Each row is where one point has got to under a steady rotation. How many steps took it there?
The counts run from 0 to 126.
[158 124 106 119  71  87 138 158 124  94 169 138 169 119 132  82 116 123
 102 137 143  61 136 152 135 117 111 155 100 147  99  90 151 115 142 135
 144  98  85 146 100 118 144 149 106 115 114 153  94  81 138  94 179 127
 129 147 114  64 131  99 152 132 124 171 142 135 159 171  95 143 153 127
 130 131 125 125  94 139 134 189 136  84 139 134 115 167 101]	63
[142 145 161  98  71  96 116 163 131  89 177 108 165  95 126 116 110 105
 106 155 129  81 137 127 128 133 104 142 110 140 106  87 126 144 143 142
 122 106 119 152 108 124 154 157 121 129 114 149  88  98 129  90 179  97
 128 143 103  72 144 106 186 127 126 150 133 133 148 178  93 157 136 137
 122 134 113 107  92 118 134 178 151  76 114 117 108 174 107]	3
[178 158 144  96 102 125 173 159 144 113 153 123 132 130 130 132 143  99
 101 160 150  97 124 160 137 138 103 108 129 145 116  81 123 144 116 119
 125  96 140 130 123 110 120 138 107  88 124 134 105  91  92 132 172  96
 126 162  80  99 113  87 169 154  95 127 117 106 157 169 117 169 122 123
 111 163  98 147  87 140 132 158 151  68 150  99  79 137  86]	99
[142 162 149 114  95 119 133 161 121  98 142  76 149 118 108 123 132  96
  75 138 132  99 117 138 139 161  89 172 111 147 110 108 125 133 155 119
  97 104 117 133 104 128 138 159 111 118 139 154  79 101 100 113 160  91
 128 125  88  72 117  93 163 142 125 125 114 121 155 169  93 155 159 107
 119 138 104 125  82 142 105 165 146  69 121  92 125 179 103]	16
[154 145 114 105  80 114 149 151 135 120 183 131 165 130 144 108 109 120
  99 151 143  79 140 155 167 114  92 137 109 126  99  93 164 124 116 105
 119  89 126 160 104 105 140 146 119 109 131 156  99  92 101  99 152 139
  96 135  78  84 125  73 138 134 120 153 126 135 166 172  84 157 163 121
 138 151 114 118  89 129 126 160 110  64 135 138 131 169  96]	118
[172 139 144 103 115  83 158 177 144 117 130 134 166 111 136 127 107  75
  74 154 167  91  98 123 156 140  72 115 120 154 107  88 138 126 104 104
 138 108 149 132 103 133 124 141 114 117 143 138 106  92 139 123 168 100
  91 146 101  84 146 124 142 166  85 141 112  98 141 176  92 154 169 121
 126 133 106 105  86 130 127 173 127  83 153 125 110 140 103]	35
[160 160 115  96  97  97 156 161 111 101 152 131 162 147 112 106 128  73
  83 125 144  93 128 171 130 130 110 138 120 148  93 105 126 110 183 112
 146 120 108 129 103 108 159 151  96 101  92 137 121  86 143 134 175  89
 131 144 119  98 111 111 154 115 130 146 116 103 153 190 107 164 140 139
 118 143 113 130  76 147 133 168 150  95 122 111 104 166  90]	9
[176 124 143 100 112 109 165 168 155 114 120 114 159 122 121 134 125  92
  75 147 164  95 100 124 163 153  70 132 109 148 102  84 129 123 105 111
 149 109 145 119 102 128 137 148 118 109 138 142  99 101 116 111 168 107
 102 137  85  77 126  95 140 172  75 135 109 105 148 173  92 145 142 109
 108 143  89 122  94 133 127 165 120  84 151 100 117 148  86]	33
[164 136 130 120  87 115 180 142 153 108 151 128 158 152 145 120 112  96
  93 143 143 110 118 159 148 135  73 118 106 139  99  84 152 150 122  94
 133  79 127 110 112 121 130 136 123  93 119 127 101 110  97 114 185 122
 117 146  67  79 134  86 126 151  95 115 118 129 178 165 123 162 142 124
 107 158 113 137  90 159 131 140 132  84 162 113 101 135  81]	43
[165 125 139  95  75  94 153 154 107 109 154 127 160 152 130  95 114  97
  93 144 130  76 128 155 140 106 111 147 105 150  83  91 125 104 150 121
 168 107 108 141 116 115 166 127 101 113  82 134 112  93 135 107 167 108
 118 126 134  77 128 102 159 110 120 165 127  91 136 179  91 140 135 126
 132 163 103 140  95 129 143 175 154  85 134 131  91 174  88]	66
[154 132 116 101  85 122 139 145 127  95 142  84 162 145 117 108 129 110
  87 138 151  76 141 157 153 131  99 157 100 144  81 100 123 121 173 121
 129 120 108 133  98 107 171 159 104 114 118 148  87  99 123  89 174 123
 140 133  97  67  94  93 174 132 121 155 124 127 153 167  86 128 136 120
 111 139 113 135 110 143 128 168 137  76 122 111 131 171  96]	75
[152 180 157 102  95 115 147 160 106 104 145  90 134 132 112 108 128  85
  82 162 134  83 132 153 120 140 114 134 118 155  98 107 113 115 148 119
  92 103 137 148 112 126 140 130 103 114 136 140 106 101 110 132 158  82
 138 129 116  82 112 117 182 129 132 132 105  87 133 165  90 145 153 112
 136 167 120 142  94 139 109 177 172  54 128 126  94 165 114]	83
[156 149 101 108 104  91 165 172 140 116 167 131 151 105 127  96 128 102
  96 137 151  91 134 134 151 137  74 116 130 138 109 112 148 126 100 116
 109 102 122 163  90 131 113 147 106 102 141 158 107  83 132 106 179 111
 107 163  83  89 121 113 140 164  93 146 136 116 180 172  95 167 173 130
 146 127 117 109  86 137 123 177 118  72 148 130 124 141 105]	106
[146 147 119 102  76 123 129 141 126  90 153  86 152 134 107 104 123 118
  97 150 143  74 148 165 149 130 106 151 103 137  86 107 121 123 164 128
 111 109 122 145  97 102 157 155 105 112 127 155  85 103 117  95 175 118
 151 134  94  66 101  86 181 128 129 143 120 135 154 164  89 133 143 116
 116 142 119 135 107 144 121 166 147  69 126 119 123 178  96]	74
[153 137 149  99  53 108 161 142 141 100 182 116 160 137 139 111  92  93
 115 161 124  99 131 156 141 108  89 118 100 130  85  86 141 153 124  94
 143  82 127 142 120 117 147 125 129 118  96 126 104 132 106 101 179 122
 112 124  79  77 147  72 158 109 122 126 146 129 151 165 109 149 129 133
 139 160 104 133  97 134 137 146 147  76 133 143  88 163  90]	57
[160 123  95 117  89  91 164 153 131 116 163 157 182 149 138  93 108  95
  88 117 144  83 119 160 155 115  78 145 110 142  86 101 161 113 132 103
 156 101 101 133 101 120 142 139 108 107 108 151 108  84 132 118 172 132
 109 129 101  79 130  90 116 131 113 155 124 121 172 183 104 153 164 130
 132 141 110 119  85 141 132 167 122  85 151 131 126 156  84]	121
[172 166 137 117 110 112 173 173 128 107 144 125 137 129 128 107 149 100
  87 151 144  96 123 157 123 154 111 120 128 160 130  97 138 121 123 125
 110  84 124 126 114 121 115 137  92  84 135 140 102  73 103 139 168  85
 135 171  99 100 113 116 160 163 105 134 111 100 160 173 115 165 151 120
 115 157 116 145  76 149 121 174 157  70 155 106  85 134  97]	97
[158 153 128 115 110 107 122 171 127  98 135 107 154 120 119 120 138 108
  69 135 152  74 117 144 138 156 103 157 114 156 115  95 131 121 154 139
 121 110 114 127  98 116 142 167 100 109 138 167  74  79 117 118 171 100
 132 136  93  80 106  99 163 165 116 145 109 123 152 177 102 151 151 112
 106 137 107 117  77 136 116 183 134  82 133  86 126 165 100]	18
[150 140  99 107  85 111 156 156 130 119 172 136 175 141 134 100 110 106
  95 138 147  84 137 165 174 113  89 145 112 131  95  89 163 120 123 103
 129  98 118 150  94 108 143 142 118 109 124 149 101  89 119 111 157 144
  95 131  84  76 123  81 133 141 122 153 129 134 169 172  85 157 166 125
 133 153 116 125  87 138 126 160 106  77 138 129 133 164  91]	119
[159 147 150  87 101 105 160 157 152 111 157 108 170 106 132 137 103  69
  87 154 155 113 125 128 163 146  69 123 118 138 112  96 140 148 121  96
 114 106 157 140  94 124 131 153 124 103 135 133 112 113 111 115 181 112
  91 136  70  95 133  96 143 165  93 118 122 127 167 177  92 173 148 130
 125 134 101  98  89 145 125 151 118  79 127 121 126 148 103]	103
[165 165 139 108 102 121 146 156 146  90 127  96 155 136 117 129 132  89
  72 149 161  93 130 163 138 146  95 122 118 144 106  92 121 134 172 124
 115 115 130 106  93 109 144 161  96  97 137 136  98  97 109 125 189 105
 151 152  73  91 101 102 170 152 116 120 107 127 160 170 119 146 124 122
  85 139 115 126  98 164 114 159 144  77 132  86 117 145  95]	87
[155 128 106 118  77  80 175 160 122 101 166 151 166 142 136  94 113  95
  94 121 132  82 106 148 131 110  94 125 108 134  85  97 143 124 119 100
 164  96 103 127 118 138 135 124 103 116  88 147 107 107 143 111 180 104
 120 125 110  85 144 104 135 122 107 157 136 102 151 181 125 144 162 135
 144 139  96 123  82 129 144 167 142  96 150 136  91 154  79]	123
[169 162 134 113  99  84 163 173 134 118 154 146 145 113 140 107 119  76
  85 164 155  82 122 138 144 121  93  94 132 141 111  94 147 124  98 106
 121  95 155 150  98 134 106 126 116 112 145 141 111  95 132 128 166  94
 108 146 100  88 142 130 159 164  95 146 112  94 139 174  99 164 175 123
 146 141 122 110  85 135 123 180 139  69 154 144 101 137 110]	37
[178 132 151  97 118  94 157 170 152 117 122 123 167 114 129 129 116  77
  75 151 168  91  98 121 156 145  67 123 107 154 104  84 128 124 107 104
 146 112 148 131 105 130 129 145 125 110 133 135 102  95 132 114 171 106
  95 136  95  84 135 110 137 171  78 146 110 100 144 176  91 152 151 116
 111 135 100 110  90 134 129 167 128  81 153 111 113 146  96]	34
[168 142 119 112  77  86 173 164 125 112 163 170 165 156 146  81 109  96
 100 153 132  84 134 163 127 106 109 121 113 151 100  77 165 115 128 110
 151  77 109 132 107 119 133 121 107 100 105 128 110  79 119 132 168 118
 116 146 108  95 137 110 135 127 122 148 121 114 167 182 113 162 158 130
 126 171 134 135  83 148 134 168 148  94 165 136  89 140  89]	53
[170 127 139 119  82 102 171 152 163  95 152 130 159 134 141 121 103  97
  95 148 147 103 114 151 146 136  72 116 103 137  99  84 153 155 109 102
 141  85 130 104 113 123 124 141 122  98 121 121 102 114  98 101 192 125
 123 149  58  84 142  91 132 156  92 119 132 131 178 164 133 153 140 129
 112 144 113 121  84 149 130 145 131  87 152 121 102 134  89]	44
[164 146 122 109 112 100 127 168 134 104 132 118 155 112 122 124 149 109
  67 133 161  70 116 143 149 140 103 144 118 150 114  96 131 122 151 143
 134 123 121 120  96 110 144 164  93 108 134 159  88  83 128 120 168  98
 130 145  96  84 110 103 172 157 114 153 114 116 143 174 107 147 145 115
 104 128  98 118  79 136 125 184 139  76 138  82 121 158  96]	19
[169 153 125 112  96 120 185 150 135 130 155 128 145 165 135 104 119  96
  93 156 139  99 133 171 150 127  85 120 116 138  97  98 154 130 107  85
 112  75 132 136 115 112 125 129 115  87 132 131 107  97  90 130 166 121
 118 144  76  85 115  92 135 145 104 126 115 110 173 163 103 162 150 117
 125 175 121 150  94 158 120 147 141  68 161 133 101 143  85]	41
[161 147 148  99  98  82 151 170 119  94 127 104 153 112 112 107 119  73
  80 142 144  77 112 129 117 130 100 127 113 153  95  97 110 120 154 120
 136 122 118 135 101 144 142 134 101 128 110 143 106  95 155 117 187  72
 133 138 132  83 128 136 178 127 112 143 113  91 123 176 105 141 148 131
 125 126 106 119  88 134 128 191 163  81 124 130  89 159  99]	80
[162 167 117 128 102 124 160 157 144  98 151  96 121 120 126 122 147 113
  81 145 155  85 110 158 144 146  86 121 121 140 108 112 135 143 119 114
  98  89 134 130 103 121 112 137 100  94 156 161  81 106  96 122 180 104
 149 144  66  81 104  92 168 166 103 123 109 116 161 159 127 143 156 116
 120 139 104 140  84 145 121 163 147  61 153 110 106 150  89]	29
[166 154 143 103 118 101 164 177 125 113 131 101 148 120 115 101 128  79
  77 144 144 110 126 121 138 158  77 137 125 163 112 116 129 112 118 104
 101 103 127 150 101 142 124 141 112 113 134 147 115  90 129 132 171  83
 117 151 116  76 114 137 142 161  91 134 107  83 160 171  78 165 173 111
 138 143 128 120  91 140 112 179 149  75 143 126 112 155 111]	94
[164 121 134 116  82  97 169 155 159  92 161 126 167 119 145 119 110  96
 102 148 154  95 111 140 148 138  73 112  98 140  97  89 149 153  99 109
 145  86 137 123 111 131 126 140 123 109 122 135  97 114 111  91 194 122
 120 142  72  82 150  88 139 155  88 127 140 135 167 167 129 153 140 129
 122 132 100 117  91 139 140 153 131  83 152 129 101 134  87]	45
[165 119 140 108  79  91 164 156 158 101 162 125 162  95 148 110 103 101
 102 151 153  92 116 118 149 133  72 107 107 136  97  84 147 151  88 111
 141  90 136 137 108 124 120 136 128 116 122 137  91 121 121  84 190 123
 106 145  71  82 156  96 150 162  91 134 145 135 156 167 109 148 141 128
 129 128 107 113 100 135 146 167 128  84 151 128 104 143  93]	46
[161 145 123  97 102 113 152 153 155  93 140 101 158 113 118 133 130  91
  83 146 178  89 119 146 145 145  90 111 116 141  95  97 114 140 149 121
 134 129 140 125  97 119 143 155 101 103 127 146 101 111 131 104 199  99
 143 160  76  90 103 101 180 160  90 138 122 116 155 163 113 139 125 130
  99 120 100 122  96 144 133 155 138  80 132 101 105 144  95]	89
[160 145 138  93 119 103 163 178 127 117 129  97 146 114 109 110 126  75
  81 152 153 103 129 117 146 161  75 132 117 153 100 113 115 116 121 108
 106 115 142 155 103 139 130 140 114 114 137 151 117  99 140 113 180  84
 112 148 115  77 115 129 153 157  90 135 114  85 158 167  72 154 165 115
 147 138 111 116 101 135 115 174 140  72 139 124 116 159 111]	93
